In the data rows, the value 128 means zero.
Every row has a hidden score. In each pair, how much higher is the second row's than the first's? 20 means about the same, 40 much higher and 0 much lower. The score is a weighted sum of the row's numbers plus the product of two more (or one squared), each taken from its middle value.
Array([137, 109,  38, 169, 255,  95,  19, 156, 193, 179,  83, 187])
Array([155, 108,  59, 116, 153, 133, 145, 179, 182, 182, 115, 138]) >> 17
Array([151, 106,  82, 124, 151, 144, 135, 132, 133, 179, 141,  68])
Array([112,  54, 123, 107, 167, 147, 138, 163, 117,  93, 126, 105]) >> 21
Array([136, 119, 105, 116, 107,  58, 121, 102, 113, 159,  94, 117])
Array([107, 121, 120, 124, 155, 122, 143, 119, 155, 133,  73, 125]) >> 23
Array([122, 117, 152, 151, 143, 131, 151, 176, 155, 173, 107, 104])
Array([113, 110, 179, 163, 124, 109, 171, 143, 115,  75, 171, 152]) >> 18
Array([152,  97, 164, 118, 133, 194,  86, 177, 117, 141, 140, 109])
Array([148, 115, 182, 157, 131, 104, 143, 151, 182, 152, 114,  86]) >> 24
Array([ 82, 143, 164, 147, 140,  56, 116,  74, 162, 163, 181, 116])
Array([ 86, 163, 132, 193, 172, 109, 113, 123, 143, 142, 171,  70]) >> 11
Array([ 99, 126, 171, 210, 167,   0,  79, 164, 134, 140, 155,  89])
Array([127, 164, 158, 133, 112,  92, 148, 130, 112, 113, 152, 140]) >> 29
Array([139, 135, 147, 124, 127, 104, 140, 112, 119, 125, 126, 129])
Array([132, 152, 147, 127, 110, 125, 119, 126, 101, 124, 139, 146]) >> 18
Array([123, 147, 141, 106, 108, 128, 123, 112, 121, 134, 133, 128])
Array([121, 153, 148, 111, 123, 111, 133, 117, 121, 131, 129, 133]) >> 19
Array([133, 147, 130, 116, 117, 141, 138, 115, 130, 125, 128, 135])
Array([110, 122, 134, 143, 118, 132, 141, 147, 168, 121, 125, 110]) >> 19
Array([ 97, 115, 140, 155, 152, 103, 126, 136, 136, 137, 104, 169])
Array([131, 145, 126, 137, 134, 135, 121, 124, 109, 100, 149, 162]) >> 17
Array([ 98, 157, 139, 132, 122, 134, 139, 144, 125, 129, 136, 114])
Array([110, 119, 139, 142, 129, 138, 117, 114, 128, 133, 120, 132]) >> 24
Array([142, 105, 170, 171, 122, 123, 156, 152, 144,  96, 113, 151])
Array([100, 136, 167, 150, 140, 136, 134, 155, 108,  99, 133, 153]) >> 14
Array([117, 126, 159, 165, 134, 125, 125, 137, 110,  91, 135, 146])
Array([135, 135, 140, 113, 104,  99, 151, 131, 119, 103, 126, 108]) >> 20
Array([122, 149, 151, 133, 122, 112, 128, 143, 115, 109, 129, 136])
Array([ 69, 159, 124, 140, 120, 144, 107, 140, 123, 122, 126, 150]) >> 19
Array([134, 116, 149, 129, 134,  96, 134, 140, 132,  97, 132, 113])
Array([124, 140, 137, 144, 156, 119, 139, 134, 151, 117, 145, 132]) >> 20
Array([148, 132, 136, 162, 129, 122, 127, 129, 130, 127, 149, 144])
Array([128, 137, 135, 121, 127, 130, 149, 118, 126, 105, 123, 133]) >> 20
Array([132, 123, 136, 116, 114, 110, 140, 113, 112, 119, 146, 129])
Array([153, 158, 137, 127, 129, 108, 133, 118, 121, 130, 136, 138]) >> 20
Array([131, 152, 136, 135, 124, 119, 125, 129, 121, 134, 134, 135])
Array([124, 138, 131, 128, 104, 119, 145, 118, 125, 122, 130, 130]) >> 21
Array([146, 119, 108, 170, 158, 151, 131, 121, 137, 118, 117, 113])
Array([108, 123, 135, 168, 122, 117, 121, 139, 136, 135, 133, 128]) >> 20
Array([112, 132, 124, 140, 148, 117, 144, 101, 138, 130, 123, 132])
Array([133, 133, 113, 120, 118, 134, 145, 129, 135, 152, 123, 110]) >> 19
Array([127, 124, 138, 142, 100, 139, 134, 132, 131, 126, 135,  98])
Array([117, 137, 131, 133, 127, 130, 149, 115, 119, 113, 128, 139]) >> 20
Array([110, 151, 121, 145, 116, 144, 132, 138, 115, 135, 139, 118])
Array([134, 129, 140, 138, 116, 106, 163, 129, 115, 127, 117, 141]) >> 25
Array([ 97, 116, 151, 161, 121, 135, 131,  92, 112, 160, 137, 124])
Array([137, 135, 105,  95, 126, 134, 158, 119, 168, 136, 132, 141]) >> 19
Array([ 91,  93, 102, 152, 161, 177, 105, 115, 126, 157, 135, 113])
Array([117, 108, 112, 167, 189, 132, 136, 184, 176, 158, 133, 116]) >> 24
Array([146,  82, 101,  89, 206,  95, 162,  57, 115,  85, 137, 106])
Array([ 92,  98, 180, 147, 134, 106, 156, 131, 161, 101, 107,  43]) >> 29
Array([ 86, 120, 116, 133, 110,  75, 153, 223, 165,  96, 101,  92])
Array([119, 152, 131, 186, 137,  98, 207, 127, 108, 150, 115,  95]) >> 31
Array([118, 105, 129, 114, 115, 175, 181, 160, 146, 136, 130, 132])
Array([112, 142, 131, 149, 191, 119, 181, 127,  99, 116, 153, 121]) >> 14
Array([ 94,  65, 152, 100, 145, 141, 177, 142,  84, 119, 116, 102])
Array([163,  15, 116, 115, 136, 208, 171, 146, 131, 121, 114,  41]) >> 24
Array([ 15, 179, 200, 136, 148,  97,  83,  91,  89,  51,  97, 131])
Array([ 54, 138, 154, 182, 138, 131, 174, 137,  82,  90, 147,  93]) >> 14
Array([ 92, 181, 176, 125, 130,  92, 217, 159,  33, 121, 133, 138])
Array([104,  89, 145, 184, 145, 124, 148, 174, 131, 101,  98, 100]) >> 19
Array([ 58,  93, 163, 174, 174, 106, 136, 180, 129,  91, 122, 108])
Array([129,  92, 178, 167, 151, 118,  95, 170,  84, 145, 109,  77]) >> 18
Array([111, 119, 154, 126, 129, 146, 156, 138, 197, 116,  90, 109])
Array([ 80,  56, 114, 140, 177, 129, 119, 139, 135, 117, 113, 109]) >> 10
Array([106, 122, 123, 154, 128, 152, 179, 127, 159,  75,  99, 106])
Array([ 87,  63,  95, 172, 108, 145, 147, 109,  99, 137, 202, 142]) >> 17
Array([141, 128, 132, 149, 148, 110, 128, 106, 148, 106,  76, 119])
Array([ 88,  62, 158, 155, 171, 121, 150, 200, 178, 122, 105, 132]) >> 23
Array([142,  95,  63, 125, 180, 143,  85,  92, 167, 126, 132, 152])
Array([162, 185, 169, 109,  65,  95, 122,  98,  84, 125, 163, 158]) >> 19
Array([165, 182, 167, 109,  69,  94, 124,  99,  89, 122, 157, 158])
Array([157, 183, 167, 104,  68,  97, 127,  99,  88, 125, 162, 151]) >> 19
Array([147, 149, 132, 121, 111, 117, 112, 120, 134, 149, 142, 133])
Array([145, 166, 161, 150,  96, 105, 121, 122, 108, 123, 115, 140]) >> 21
Array([136, 159, 168, 135,  96, 102, 123, 124, 116, 108, 153, 159])
Array([132, 155, 169, 140,  94,  93, 129, 108,  96, 115, 143, 135]) >> 19
Array([136, 165, 166, 127,  80,  88, 130, 120, 108, 107, 142, 145])
Array([151, 167, 158, 113,  79,  96, 120, 116,  91, 121, 146, 138]) >> 19
Array([162, 175, 159, 113,  84,  95, 131, 110,  97, 122, 150, 145])
Array([154, 184, 173, 107,  70,  99, 127, 102,  92, 127, 156, 148]) >> 21
Array([162, 185, 154,  97,  73, 101, 124,  91,  92, 137, 161, 154])
Array([156, 182, 149,  86,  80, 112, 118,  98,  99, 137, 157, 152]) >> 20
Array([131, 144, 138,  96, 112, 126, 115, 108, 125, 149, 127, 128])
Array([138, 145, 140, 105, 103, 118, 138, 103, 120, 148, 137, 135]) >> 20
Array([154, 160, 141, 107,  97, 134, 130, 115, 112, 132, 145, 132])
Array([151, 169, 135,  97, 101, 123, 124, 120, 120, 132, 149, 137]) >> 19
Array([156, 180, 139,  99,  73, 113, 125,  98, 100, 141, 156, 142])
Array([163, 166, 134,  86,  94, 119, 118, 102, 110, 143, 147, 145]) >> 22
Array([166, 168, 131,  83,  93, 125, 125, 100, 104, 143, 152, 151])
Array([167, 177, 155,  93,  77, 112, 117,  97, 104, 136, 148, 150]) >> 22
Array([157, 190, 195, 124,  57,  78, 121, 110,  73, 118, 161, 159])
Array([ 80, 111, 173, 192,  69,  75, 113, 135,  87,  85, 116, 146]) >> 21
Array([121, 160, 170, 176,  93,  83, 134, 147,  99, 102, 121, 147])
Array([118, 154, 173, 150, 106,  92, 131, 134,  70, 101, 143, 135]) >> 18
Array([120, 144, 169, 163,  95,  81, 140, 143,  87, 102, 142, 142])
Array([137, 169, 178, 144,  85,  81, 132, 117,  93, 101, 138, 139]) >> 22
Array([127, 161, 143, 134, 104, 105, 116, 130, 101, 119, 147, 144])
Array([140, 167, 151, 121,  90, 123, 123, 113,  91, 130, 158, 133]) >> 21
Array([141, 162, 152, 109,  87, 107, 117, 110,  99, 125, 147, 136])
Array([148, 169, 158, 120,  79,  94, 124, 105,  87, 113, 154, 145]) >> 20
Array([152, 181, 162, 114,  74,  95, 123, 102,  91, 124, 150, 148])
Array([125, 152, 129, 130, 113, 118, 151, 114, 130, 137, 142, 138]) >> 19
Array([143, 154, 137, 128, 123, 128, 135, 122, 119, 136, 125, 135])
Array([151, 156, 151, 112, 106, 137, 137, 118, 105, 141, 131, 131]) >> 21
Array([124, 163, 144, 101, 103, 120, 131, 108, 106, 130, 136, 120])
Array([136, 155, 147, 115, 105, 127, 117, 127, 108, 116, 136, 129]) >> 21
Array([142, 163, 152, 119,  88, 110, 137, 113,  96, 127, 135, 145])
Array([159, 167, 144, 101,  89, 117, 117, 111, 101, 128, 146, 145]) >> 20
Array([156, 148, 175, 155,  92,  92, 126, 133, 115,  89, 138, 133])
Array([145, 163, 179, 142,  76,  89, 113, 115,  95, 119, 146, 146]) >> 19
Array([141, 164, 174, 136,  75,  84, 137, 112,  87, 117, 151, 156])
Array([139, 139, 153, 130, 105, 129, 142, 137, 108, 132, 135, 132]) >> 21
Array([116, 139, 151, 128, 104, 106, 107, 120,  99, 109, 156, 126])
Array([138, 136, 168, 150,  91,  90, 125, 125,  84, 114, 135, 137]) >> 22
Array([135, 171, 161, 114,  75, 100, 125, 119, 100, 122, 136, 153])
Array([ 99, 122, 106, 156, 149, 163,  80,  96, 175, 154, 143, 105]) >> 20
Array([161, 103,  86,  88, 108, 106, 146, 159, 176, 139, 146, 113])
Array([ 98,  64,  89,  89, 166, 167, 100, 104, 148, 148, 141, 130]) >> 25
Array([166, 108,  79,  82, 158, 127, 107, 128, 170, 171, 113, 129])
Array([158, 188, 172, 106,  61,  86, 121, 103,  84, 119, 161, 156]) >> 18
Array([140, 144, 148, 144,  95, 119, 136, 118, 113, 130, 139, 145])
Array([144, 164, 159, 124,  86, 107, 129, 120,  99, 118, 140, 147]) >> 19
Array([145, 174, 171, 134,  72,  95, 133, 106,  94, 118, 131, 142])
Array([151, 170, 162, 114,  82, 100, 134, 109,  83, 122, 157, 148]) >> 19
Array([150, 160, 135, 100, 101, 121, 126,  99, 105, 139, 148, 144])
Array([158, 166, 132,  90,  91, 127, 123,  95, 111, 145, 151, 145]) >> 20
Array([145, 151, 162, 136,  93,  91, 139, 123, 106, 127, 140, 152])
Array([143, 165, 168, 142,  92,  86, 135, 133,  89,  99, 133, 156]) >> 18
Array([139, 169, 170, 135,  87,  94, 123, 117,  85, 114, 138, 153])
Array([152, 183, 169, 113,  67, 100, 123, 104,  95, 124, 155, 154]) >> 20
Array([145, 143, 140, 119, 114, 126, 147, 123,  92, 127, 137, 149])
Array([143, 149, 150, 127, 104, 105, 133, 109, 114, 130, 143, 144]) >> 20
Array([139, 154, 150, 109, 100, 111, 141, 119,  94, 128, 144, 143])
Array([147, 157, 153, 111,  88, 104, 127, 105,  95, 129, 149, 151]) >> 21
Array([149, 168, 156, 112,  85,  99, 124, 101,  97, 132, 152, 149])
Array([155, 179, 155, 111,  80, 107, 131, 100,  92, 126, 148, 150]) >> 20
Array([161, 173, 149,  94,  85, 114, 134, 109, 100, 132, 152, 150])
Array([156, 180, 154, 102,  78, 100, 127,  96,  95, 126, 155, 151]) >> 20
Array([155, 186, 162, 105,  73,  93, 126,  99,  93, 131, 162, 151])
Array([137, 145, 126, 109, 104, 116, 137, 120, 132, 127, 154, 144]) >> 19
Array([134, 154, 133, 118,  92, 129, 125, 125, 118, 142, 126, 147])
Array([144, 141, 141, 112, 100, 126, 129, 113, 102, 131, 137, 138]) >> 21
Array([144, 152, 140, 102, 109, 127, 136, 106, 110, 126, 147, 137])
Array([154, 158, 149, 106,  97, 125, 134, 112, 108, 131, 143, 142]) >> 21
Array([136, 150, 175, 141,  96, 105, 125, 145,  89, 121, 125, 134])
Array([139, 156, 164, 143, 105,  99, 132, 141,  93, 119, 134, 152]) >> 19
Array([138, 165, 173, 140,  96,  92, 130, 131, 102, 107, 133, 145])
Array([180, 108,  68, 140, 159, 167,  99,  81, 174, 135, 201,  65]) >> 16
Array([133, 107,  64, 166, 180, 155,  74, 116, 182, 140, 118, 185])
Array([171, 105, 102, 110, 133, 189,  79, 120, 164, 172, 120, 142]) >> 23
Array([137, 137,  89,  97, 154, 166, 108, 103, 171, 145, 120, 100])
Array([132,  99, 115,  66, 154, 129,  64, 138, 173, 171,  85, 116]) >> 23
Array([124, 106,  78, 108, 129, 140, 122, 114, 161, 158, 126, 132])
Array([122,  88,  75, 148, 163, 167, 121, 147, 176, 154, 151, 146]) >> 20
Array([145, 131,  77, 140, 117, 151, 130, 105, 157, 161,  72, 135])
Array([151,  94, 101,  97, 150, 178, 122,  83, 145, 157, 106, 162]) >> 25
Array([154, 106,  65, 106, 168, 182, 119, 140, 102, 145, 147, 140])
Array([160, 112,  73, 102, 133, 106, 168, 110, 142, 173,  63, 115]) >> 24
Array([136, 142,  60,  81, 145, 140,  89, 156, 164, 143, 141, 142])
Array([187,  99,  65, 100, 159, 148, 115, 113, 167, 176, 123, 155]) >> 29
Array([122, 119,  72, 147, 155, 163, 104, 128, 142, 201, 107, 132])
Array([136,  76, 117,  79, 134, 131, 111, 170, 165, 119, 128, 102]) >> 23
Array([134, 127,  83, 133, 129, 184, 135,  85, 135, 189,  79, 101])
Array([125, 123, 113, 122, 135, 147, 111,  94, 140, 129, 153, 110]) >> 18
Array([122, 165,  87, 101, 155, 166, 119, 147, 154, 159, 152, 137])
Array([122, 126, 104, 109, 141, 139, 122, 124, 128, 154, 110, 109]) >> 24
Array([166, 124,  84, 101, 143, 131,  92, 145, 161, 180, 139, 119])
Array([149, 122,  79,  86, 159, 173, 121, 109, 151, 161, 119, 132]) >> 23
Array([162, 132, 100,  76, 146, 135, 117, 112, 145, 130, 142, 136])
Array([162, 137,  93,  82, 126, 133, 108, 111, 161, 157, 121, 152]) >> 21
Array([155, 124, 103, 120, 115, 152, 120, 133, 116, 100, 116, 141])
Array([ 92, 118,  98,  88, 164, 143, 115,  86, 155, 188, 130, 111]) >> 18
Array([158, 123, 106, 105, 160, 143, 113, 120, 180, 173, 117, 134])
Array([149, 124,  95, 121, 162, 146, 118, 102, 147, 172, 127, 134]) >> 17
Array([145, 127,  71,  86, 132, 149, 120, 101, 160, 172, 146, 130])
Array([153, 134,  91,  96, 140, 136, 112, 127, 161, 159, 131, 154]) >> 21
Array([161, 106,  91,  73, 151, 135, 110, 120, 176, 165, 148, 190])
Array([170, 132,  87,  68, 138, 155, 102, 109, 141, 153, 142, 145]) >> 17
Array([177, 112,  87,  85, 141, 140, 118, 123, 162, 183, 134, 133])
Array([182, 106, 120, 119, 181, 162, 132, 175, 162, 147, 117, 122]) >> 23
Array([174, 108,  92,  64, 145, 145, 112, 109, 149, 135, 139, 129])
Array([128, 108,  82,  94, 146, 129, 107, 114, 120, 167, 128, 125]) >> 15
Array([155, 122, 111, 106, 131, 147, 129, 119, 145, 141, 138, 124])
Array([154, 128, 105,  80, 144, 144, 131, 113, 152, 143, 145, 110]) >> 19
Array([187, 214, 165,  77,  39,  92, 113,  78,  83, 141, 181, 171])
Array([188, 214, 165,  79,  46,  86, 117,  77,  78, 138, 179, 169]) >> 20
Array([174, 214, 180,  96,  39,  78, 120,  93,  72, 125, 172, 168])
Array([190, 198, 153,  76,  55, 109, 111,  85,  91, 155, 173, 160]) >> 21
Array([186, 202, 158,  74,  56,  95, 120,  71,  81, 146, 173, 168])
Array([163, 158, 133,  91, 102, 139, 129, 116, 115, 143, 145, 138]) >> 20
Array([151, 166, 141,  99,  97, 113, 122, 111, 107, 132, 147, 147])
Array([157, 177, 149, 103,  84, 103, 129, 106, 101, 130, 147, 147]) >> 20
Array([156, 169, 145,  98,  87, 113, 120, 106, 102, 140, 148, 152])
Array([162, 183, 157,  93,  74, 103, 124, 100,  89, 131, 157, 157]) >> 20
Array([165, 183, 153,  90,  72, 104, 124,  96,  93, 136, 164, 156])
Array([170, 188, 154,  93,  69, 100, 119,  93,  96, 130, 157, 160]) >> 21
Array([165, 181, 159,  92,  69, 100, 123,  99,  87, 134, 160, 155])
Array([173, 192, 149,  87,  67, 104, 120,  88,  92, 144, 163, 155]) >> 20
Array([142, 144, 142,  98, 108, 129, 124, 117, 127, 149, 146, 134])
Array([128, 144, 163, 161, 106,  89, 138, 160, 104, 102, 109, 135]) >> 17
Array([144, 153, 166, 124, 114, 111, 146, 126, 112, 125, 133, 148])
Array([142, 148, 154, 133,  93,  91, 113, 113, 109, 126, 136, 133]) >> 18
Array([149, 160, 153, 112,  91, 116, 128, 119, 113, 126, 144, 139])
Array([147, 171, 157, 122, 103, 100, 126, 109,  97, 123, 153, 146]) >> 19
Array([146, 171, 152, 116,  89,  98, 125, 109,  93, 124, 144, 148])
Array([146, 169, 151, 118,  82,  99, 126, 130,  98, 129, 154, 151]) >> 18
Array([147, 167, 159, 109,  78, 105, 125, 119,  97, 123, 149, 145])
Array([158, 179, 148,  98,  82, 112, 121,  98, 103, 139, 153, 147]) >> 20
Array([135, 143, 127, 121, 122, 138, 131, 121, 117, 133, 130, 142])
Array([129, 146, 138, 112, 117, 126, 131, 110, 107, 129, 141, 125]) >> 19
Array([144, 139, 128, 116, 110, 127, 131,  91, 116, 134, 138, 140])
Array([144, 146, 137, 113, 110, 119, 118, 116, 113, 119, 152, 141]) >> 18
Array([138, 150, 119,  97, 121, 152, 116, 108, 124, 156, 138, 117])
Array([152, 156, 123,  90, 108, 136, 118, 119, 129, 140, 124, 137]) >> 21
Array([153, 163, 124,  87, 111, 131, 123, 110, 127, 149, 147, 144])
Array([163, 142, 113,  92,  99, 138, 119, 112, 119, 152, 141, 146]) >> 21
Array([134, 158, 170, 145,  87,  89, 131, 127,  94, 113, 138, 134])
Array([118, 131, 128, 133, 130, 128, 122,  94, 119, 126, 117, 133]) >> 21
Array([144, 143, 143, 124, 121, 161, 120, 122, 121, 128, 116, 117])
Array([123, 145, 140, 129,  94, 105, 134, 110, 105, 133, 152, 130]) >> 16
Array([138, 146, 147, 119, 111, 115, 139, 119, 114, 127, 135, 152])
Array([135, 151, 101, 177, 186, 130,  96, 208, 153, 114, 180, 189]) >> 11
Array([ 63, 137, 110, 149, 159, 139, 133, 157, 122,  52,  93,  72])
Array([ 97, 131, 171,  95, 169,  90, 101, 112, 161, 147, 164,  97]) >> 20
Array([ 88,  77, 147, 165, 163, 169, 142, 161, 199, 143, 115, 159])
Array([133, 114, 111, 143, 128, 135, 110, 138, 102, 125,  83, 101]) >> 10
Array([125, 116, 137, 132, 129, 105, 151, 129, 100,  71, 101, 104])
Array([ 90,  58, 149, 151, 174, 109, 114, 114, 188, 117, 146,  99]) >> 21
Array([ 76,  69, 121, 157, 162, 136,  99, 133, 131,  93, 117,  89])
Array([135,  80, 145, 125, 211, 115,  99, 186, 138, 134, 189, 127]) >> 26
Array([ 92,  65, 165, 195, 153, 208, 170, 116, 195, 114,  61, 112])
Array([ 88, 101, 101, 168, 146, 124,  85, 115, 107, 125,  91, 111]) >> 6
